Each path is a new rotation, seen through one point. The rows after it are directions, each followed by how far the rotation turns it, in degrees each step (0 if it stays put).
Each turn is a multiple of 5 degrees from 10 to 175, or 0.
Each row of a path follows its step; steps can be skipped.
path 1
step 0: [ -4   6  -8  -5   8 -12  -1 -22  17 -12  -7   7 -10  12 -19  -5  13  -8
  -8   3  14 -26   0   2   2   9 -16  -5  -4  27 -29  -3   8  -4   4  -8
   7   3 -16  16   7  28 -19]
step 1: [  4  -4 -16  -4  22   1  19  -8   7   2   0  10  -2  -4  -7 -12  10   4
  -8  10  17   5 -18 -11  -8  -5  -1  22  22  15 -11  21   5  -3  -6  10
   1  -1  40  11 -14  16  -5]
step 2: [-10   3  11  12  14   4  -2  26 -17 -11   1  15 -25   3  -1   6  21   4
  -6  11   5   2   7 -10   5  -3 -22   2  11  -2 -30  -6  13 -14   2 -13
  16 -15   5  12 -23  10  13]
step 3: [ 14 -14   9   4  21   2   4   0  -1 -15  -1  28  18  26  10 -11  -1   8
  -5  -4  18   2  -2 -14  -5  17  10  -6 -18  -6  -8  -2  17 -10  -9  18
   1 -17   6  31  -9  -4   4]
step 4: [ -2  -2 -13  12  23 -10  10  16  -6 -30  -4   3  13 -10  14   3   1 -22
  -7  -4  -1  -1  10  -1 -25  12  -3  -5   1  -6 -19   2 -12  -1   4  23
  22 -14  -2 -11   4  20  17]
step 5: [  7  -2 -17  11  -3 -15 -11  17  -8   5  -5 -14   9  23  -6 -20  25  -4
 -10  -2 -10  -3 -14   1   1   1  17 -21 -17 -15 -20   7 -15 -11 -11  16
   8  -5   7   0 -27   6 -12]
step 6: [ 11  -4 -23  12   0  -1  19  25  -9 -17  -8  12 -23  13   1 -23   1 -10
 -14  -4  11 -14  26  18  -6  12  19 -14  -1  19  -3   5  -3  16  -8  -6
  -2  11  -1   1  -3   6  -9]
step 7: [ 21 -29   3   3 -12   4  10   3 -14  -8  10   2  -1  28  -9  -6  23 -17
  -7   1  -6  17   0  -4  -1   9 -13  17   2  -1 -16   8 -17  17   8  15
 -14  22  18  -4  -4  11   1]
step 8: [ -8 -14  12  19 -14  -3   9  -1  38 -12  -6   9  -9  10 -13   4  27 -12
 -23  -3  -4  13  18   6   0   5  -4  -9  15   4 -15  -6  15 -10 -22   2
   7  14 -11   0  -6   4  -2]
step 9: [ 20 -12   3  11  -2 -13  16 -18   3  -5  -7 -13  -9   4 -16  -6  -7  -4
  -8  -8 -10  -9  -7 -37  -2  11   3  -1   3  13 -11  21  30   5   0  12
   7   6   3  21   4  22  -4]
step 10: [  4 -13  -3 -19   4  -6  16   6   4  -6 -17  10   3  -8 -13  -1  18 -11
  11  -3  -8 -19   5  16  -8 -16  -7  21   9  11 -22   5   8 -25  -5  -4
  13  -4   3  10  -8  38   1]
step 11: [-15 -12  17  -9  25   1  -3  20   9  14  -9  -2 -16  24   0 -11   9   1
   4  15   8  -3 -22 -12  -5  -4  14  -2  11  19 -15  -9  11   5   0  15
  20   0  19  20 -17   8  -2]
[  1   0  -6   4   4   2  -7  -5  -3   2   1   7  -3   2  -3  -1   4   7
   4   5   2  -1   0   4 -10   1  -2   0  -1  -3   3   1   4   0   5   3
   7  -5   0  -2  -1  -3   3] | 35
[ -2   3   2 -10   3  -4  -3   5  -1   2  -2  -3  -2   3   4  -2   2  -1
   5  -5  -2  -2   0   6  -1  -4   3  -4  -4   3   3   3  -2   2   1   9
   6  -3  -2  -2   4   5  -8] | 60
[-3  0  5  2 -5 -1 -5  8  3 -2  1 -1  0  2  3 -1  4 -1 -6  3 -1 -1 -9  0
 -1 -7  2  0  7 -4 -2 -1  6 -3  4 -2  4  1  0 -9 -4 -4 -3] | 120
path 2
step 0: [  9 -17  -5  -4  18 -24 -23  13   8   4   0  16   6  -6  17   3 -15 -14
  -4  -5 -19   5 -12  15  -6   4  -9   7  -1  10 -10   1  -6 -19  14 -12
   3  -3   7   1   7  -2  -6]
step 1: [  6   1 -11  -2   8  -4 -11   2  -8  -8   2   0   0  13  14 -10 -13   0
  -1  14  -9   1   2  10  -9  -1  -4 -11 -19  10  -1 -32   3 -12 -11  11
 -11 -12   8   9  -8  -7 -34]
step 2: [ -7 -23 -17   1 -12  25  14   0 -15 -12  21   2 -18   5  14  -7 -16   5
 -17   6  -8  -2  -8  13 -11   1  -6   3   0 -18  -9  -1  -5 -12   4  -4
 -10  -2   8   4  -9   4  -9]
step 3: [ -1 -30   7   0  15   2 -10 -13  -1  -7  -5   6   0  -7 -18  -7 -11   5
  -1  -4 -21   1 -11  13  -7   5   8   9   0  -3   1   3 -26  -2  32  -5
   9 -10  10   3  -8   9 -15]
step 4: [ 15  -8  12 -11   0   6   2   4  -3   5 -14  -6  18   3   2  -8  15   1
 -14   0 -36 -16   6   0 -11 -14   8  -5  -6   5   0 -25  -4 -12   4   5
  -6 -12  11  -5  -2   9 -19]
step 5: [ -4 -11 -10  -1  -2  11   7   8   7  13  -2   3   6  15  25  11 -10   0
  -2   6 -17   1  -6   2  12  -8 -17  14  -8  -6 -14  -2  -6 -20   6 -14
 -18   3  16 -20   9  19  -8]
step 6: [ -7   5  -1   9  11  -9 -14 -20  -7   7  -2  14  15  -2   9  -2 -34 -16
   9   2  -7   9 -15  16   0 -12   4 -11 -10 -14  -5   1 -21  -9   7   2
  -8  -6   8  -6  -9   2 -18]
step 7: [ -4   4   8  -7  -3   2  13   4  -7  -2   0   3   1 -13  16 -23 -14 -19
 -20   6 -10 -23  -8   4 -19   8  -1  -3 -11  -1  -3  -2  -7  -5 -15   4
   4 -28   6  -1  -9   8 -22]
step 8: [  9 -14  -1  11  -4  15   9  -4   0 -18 -17   5 -13   4   1  -6  -8  -3
 -15  15  -6  -8  -3   0  10  10 -20  23 -10  -2 -14   4 -12   8  10   8
  -2   3  25  -1   0  18 -19]
step 9: [ 25   0  11  15   2   2   6 -14   5 -11  -9  11  15  -2   2  -9  -3  -6
  -4  -6 -30  15   4  23   1 -12   9   4   1 -20 -19  -3  -9  -5  13   2
   7   5  13   1  -9  -8  -5]
step 10: [  9   2   9  -5  14  -3   1  15   3  -3   0   9  18  -9  31  -7  -5  19
   1  -7 -19  -5  13   6 -13   1  -9  16  -9   2 -12  -6  -8 -16  -5  -7
   6 -28   4 -15   0  -3  -5]
step 11: [  9  -8  -7  -3  10   3  -1   4  -8  -6  -4  16   9   7  11   4 -18  12
  -5  17  19   2   8  -7  -1 -15 -13   6 -14   1 -11   2  -7 -13   8  13
 -20   3   7 -14 -14   7 -32]
[-1  8 -3  4  0 -7 -3 -5  2  0  1 -3  3  3 -4 -3  3 -4  1  5 -4 -4  6  5
 -9 -3  2  5 -4  1  3  0 -1  1  3 -6  4 -6 -6  2  4 -3 -3] | 120
[-3  0 -7 -4 -5 -5  4  1  0 -2  6 -7 -1 -7  0 -3  4  4 -2 -4 -3 -6 -1  0
  1 -4 -7 -1  2 -5 -5  0  1 -1 -4 -1 -2 -7  4 -4  4 -2  4] | 135
[-7 -1 -2  3 -6  4  2  0  1 -3 -1  0 -3  9  0  1  2  5 -6  5  3 -2  4  4
  2 -8 -4  3 -3  4 -2  5  7  0 -3  1 -3  5  0 -1  0  5 -3] | 115
[-1 -3  2 -6  6  5 -2 -1 -2 -1  1 -6 -1 -2 -8 -2 -1 -2 -8  1  6 -4 -4 -6
 -7 -4  0  2 -5 -3 -2  8 -5  1 -1  2  3  0 -3  2 -5  3  1] | 80
[-3 -3  1 -3 -1  5  1  6  0  4  4  3 -1  3 10  2  2 -4 -2 -1 -2 -2 -1  1
 -4  7 -6 10  3  0  3  5  2  0  0 -6  6 -3 -3  0 -1  2  6] | 140
[-3 -2  1 -4  1 -5 12  4 11  1  2  2  0  0 -2 -4  0 -1 -2  2  1  4 -1 -1
  1  2  7 -1  2 -1 -5  3  3 -6  0 -7  1  1 -2  4  1  1 -7] | 155
[ 1 -2  1  2 -4  1  8 -5 -2  2  2  5 -3 -2 -6 -6  0  3 -2  3  1 -8  2  4
  2  9 -1 -5 -5  0  4  0  1  4  8 -1  1 -1  4  5 -4  2  4] | 70
[ -3 -10  -6  -5   0   0  -3   1   0   2   1  -1  -2  -4  -1   2   1   2
  -4   3   3   3   0   5  -2  -3  -1   1   0   5   4 -10  -1  -8   2   2
   1   3  -4   8   1  -5   5] | 25
path 3
step 0: [ -9  -4  18   7  -7  20 -20  15   0  12  13  -6  16   5  -3  23  15  19
   6   4   6  14   3  -7  -8   7  12 -15   8  -8   4  12   1 -11   9   2
  25  -7  -8 -11 -12  -2  -2]
step 1: [  6   4  13  -6  17  -8  21  -5  -3  -8   3  -1  -4  -7 -10  10  -6 -27
   2   9 -10  -2  13 -11  17 -10  -9   5  -1 -19  -4 -17   6  18 -26  -2
   8   2  12  -2 -12 -14   4]
step 2: [-11   9 -29  -1 -16 -23  -2 -24  -5  -9  -5   9  -3  -3  -3 -10 -13   4
   6   0  -2   9 -28   7  -5  28  -3  -2  -9   5   3   4  -6  -3  -3  -4
  -7  -8 -16  -5  15  -5  -7]
step 3: [  4 -13   4   5  20   9  -9  10 -12   6  -6  -6  -5  -3  -1   7  21   8
 -12 -21  12 -23  11  -1 -12  10   0  10  12  -1  -7  11   9 -17   6  21
 -12   9   2  21   6   7 -14]
step 4: [ 14 -10   2   7  -6  -2   3  14  10   2  12  -1  -3  -5 -14  -2 -12   9
   3  19   7  27  19  -7   2 -17  11 -11  17   3   5  -9 -13  18   6 -20
 -14 -12   4   8 -16   5   4]
step 5: [-15  20 -11 -13 -15  12 -10 -14  -3   7  12  -4   2  21  12   8   2  -3
  -4   7 -14 -19   3   3   8  -5  -7  -6  -8   5 -12 -19   7   9 -18 -10
   0  16  -9 -23  12  -1   0]
step 6: [  2  -7 -13   3  30  15   5 -14  -4  11 -16   8  -3 -21   3  -2  -2 -11
   1  10   8  10 -10  14  11  12   3  15 -14   0  16  16  13 -24  14  -3
  15   4  -3   0  -5  -4   3]
step 7: [ -3  -8  37   6 -12 -29 -12  15 -11  -4   6  -1 -10 -15   9  -4 -11  -5
  10   5  -6 -12   3  -3 -20   2  -7  -8  22   2   3   9  -6   0   6  13
  -2  -1  -8   6  -4  -7  12]
step 8: [ 18  13  -7 -14   2  14  11   1  21 -30   3  -9 -10   8 -12  -9   8  18
  -8  -2  -3  -5   8 -23  -3  -1   0  -7 -24   1   2  -3   2   9  -6   6
 -24 -11   3 -10   0  -8  -4]
step 9: [ -1   1 -11   9  -1  20  10  -3  -6  22  -4   9  10  26  -3  -2   8   6
   9 -10   3  21 -20  11   8  15   5   1  24   0 -16  -3   4   6   3  -3
   0  18  -2   3   9  -6  21]
step 10: [ -9 -12   3   1  -8 -10 -26   3 -12  -5 -10   2  -3   1  -6  11   7 -24
  14  -5  14  -5  23  17   2 -17   0   9  -9  -1  11 -13  12 -15   6  -8
   9  -9  11   5 -14 -13 -10]
step 11: [-14  -5  -4  18  -4   3   7  -3 -11 -23  24  -1  -1 -17  -5  -7 -10   7
 -12  21 -12   1   0  -7   3  -2  -3  11   2   0  -6  23  -9  12 -10   9
   6 -18  -2 -24   2  14  -4]
[ 1  0 -1 -3  6  0 -5  2  2  7 -2  6  3  1 -7  5  0  4  1 -5 -1  0 -1  5
 -3 -6  4  1  0 -1  5 11  5  4 -1  2  2  5 -5  2  2 -1  2] | 115
[-8  5 -3  4 -4  2  2 -7  2 -6  1 -2  0  1  0  2 -5  6 -3  1 -1 -6  2  4
  1 -2 -2 -1 -6 -3  3  1 -2  4 -4  1 -4 -1 -2  8 -6  0  8] | 115
[ 1 -2 -3  3  2  3 -4 -4  0  1 -4  3  0  3 -1 -8  8  4  3 -5  5 -1  1  5
 -5  0  1 -1  5  6  1 -4 -2 10 -4  0 -5 -5  7  2  0  1 -2] | 65
[ 2  8 -7 -1  4 -2 -2 -3  5 -1  2 -2  0  2  0 -4  5 -3 -3 -4  6  0 -2  4
  2  4  4  3  3 -2  0 -5 -2 -6  1  4  2  1 -8 -2  5  6  8] | 110
[-3 -1 -5  7 -2  1 -5  0 -2  5  0 -7 -4  1  2 -7 -4 -1  5 -2  2  5 -2  0
  0 -4 -5  2 -2 -2  6  0  2 -3  2 10  1  7  1  4 -1 -1 -7] | 100
